(in the rows, 128 means zero)
T: several groups of rows, each row roughly a mix of its group's hidden directions:
T (71 x 10):
[[141  84 132 152 127 169  98  96 141  94]
 [138 125 114 113 179 180 109  92 120 132]
 [ 85 114 123 176 158 159 132 152 137 155]
 [135 167 110  73 142 117 157 146 135 162]
 [131  91 117  92 123 178 130 149 171 126]
 [119 142  97  57 153 107 134 124 118 122]
 [122 133 122  76 142 166  81 116 115 153]
 [149  76  83 134 165 125 144 110 119 148]
 [105 119 119 166 171 152 106 112  82 116]
 [176 126 139  98 138 159 109  90 162 142]
 [139 113  82  75 136 155 146 141 157 114]
 [126 115  74 112 134 149  73 123 105 142]
 [126 148  68  95 166 138 128 117 105 111]
 [ 97 109 123 183 146 132 110 128  84 104]
 [ 97 141 133  73 119 157 163 129 163 133]
 [133  91  96 133 159 176 108 110 124  96]
 [129 147  87 132 177 114 128 146  79 142]
 [124 143  96 100 150 189  99 145 137 139]
 [100 127  76 128 163 108 138  95 115  94]
 [122 137  69 129 134 170  87 150 126 126]
 [107 104 126  88 178 128 158 111 102 105]
 [168 160 149  95 146 136 119  97 145 169]
 [116  91 152 108 169 135 134  99 117 177]
 [ 73 103 151 125 161 120 146 142 121  88]
 [ 74 107 140 140 146 149 130 164 140  86]
 [132 174 173 117 114 140 158 149 159 103]
 [136 152 115  73 138 177  94 130 132 134]
 [ 99 111 178 173  97 135 115 106 132 111]
 [ 86 108 105  96 147  86 144 107 142  99]
 [112 142 111  92 136 172  73 130 118 147]
 [ 90  99 117 136 158 152  94 121 110 174]
 [157 111 150  92 103 168 124 156 160 155]
 [121 136  94 184  95 105 118 151 124  97]
 [119 187  98 150 137 130 100 154  98 116]
 [168 150 124 128 177 134 101  99 104 160]
 [ 93  91 117 163 111 108 133 110 174 104]
 [110 137 148 133  80 103 105 163 173 135]
 [ 74 103 119 124 101 145 156 150 142  90]
 [ 88 133 179 143 143 129 128 174 111 105]
 [117 131 118 148 152  79 146  78  95 115]
 [143 107 166 123  89 148 119 100 178 116]
 [147 117 161 176  83 139 116 136 156 150]
 [113 138 121 192  99 102 138 155 133 100]
 [105 149 175 153  99 111 108 175 139 129]
 [167 127 120  82 146 167 121 100 162 137]
 [134 107  96 171 109 105 132  76 153 128]
 [ 97 155 195 110 133 151 132 133 142 146]
 [154 145 134 144  99  63 131 158 121 146]
 [100 137  94  74 142 151 164 148 140 126]
 [172 135 139 138 142 188 130 135  95 149]
 [130 106 175 175  97 127 101 101 136 114]
 [151 145 108  68 142 172 104 125 133 131]
 [ 93 156 194 145 104 114 134 137 135 125]
 [101 165 175 121 137 169 137 153 155 134]
 [ 81 134 126  85 110 146 169 146 156 121]
 [ 83 115 108 185 142 148 114 153 127 148]
 [123 114  87  85 172 134 149 100 111 110]
 [118 146  88  95 175 151 131 135  95 106]
 [166 119 164 133 137 115 152  88  90 156]
 [147  97 146 187 110 116  93 115 119 106]
 [132  68 172 129 123 157 151 126 153 133]
 [128  82 153 129 127 187 137 152 155 124]
 [152  77 123 119 159 104 160  94 118 151]
 [124 147 118  77 129 167  75 124 119 140]
 [105 105  81 145 142 173 124 134 152  94]
 [ 97 172 133 156  97 143 101 164 138 106]
 [115 160 168 134 116  65 123 134 106 137]
 [155 110 173 158  84 137 125 131 154 159]
 [173 122  80 141 155 101 111 147  99 128]
 [146 156 156  81  90 104 104 108 115 108]
 [118 128 143 178 133  81 140  87 104 121]]

one row of each group, then the others: which group is each in?
[122 106 168 161 123  79 170 115 126 130] -> (109)
[133  85 135 128 110 171 114 104 165  92] -> (84)
[126 165 149 184  98 113 101 153 123 135] -> (41)

[149 114 155  71 159 139 147  98 130 153] -> (109)
[162 152 142 108 137 145 181 142 164 103] -> (109)
[109 157 123  66 133 143 164 136 150 149] -> (84)
[117 167 159 149 101  72 111 141 121 139] -> (41)
[ 95 132 127 162 160 174 143 162 152 145] -> (109)
[128 101 120 161 100  68 120 109 100 121] -> (109)
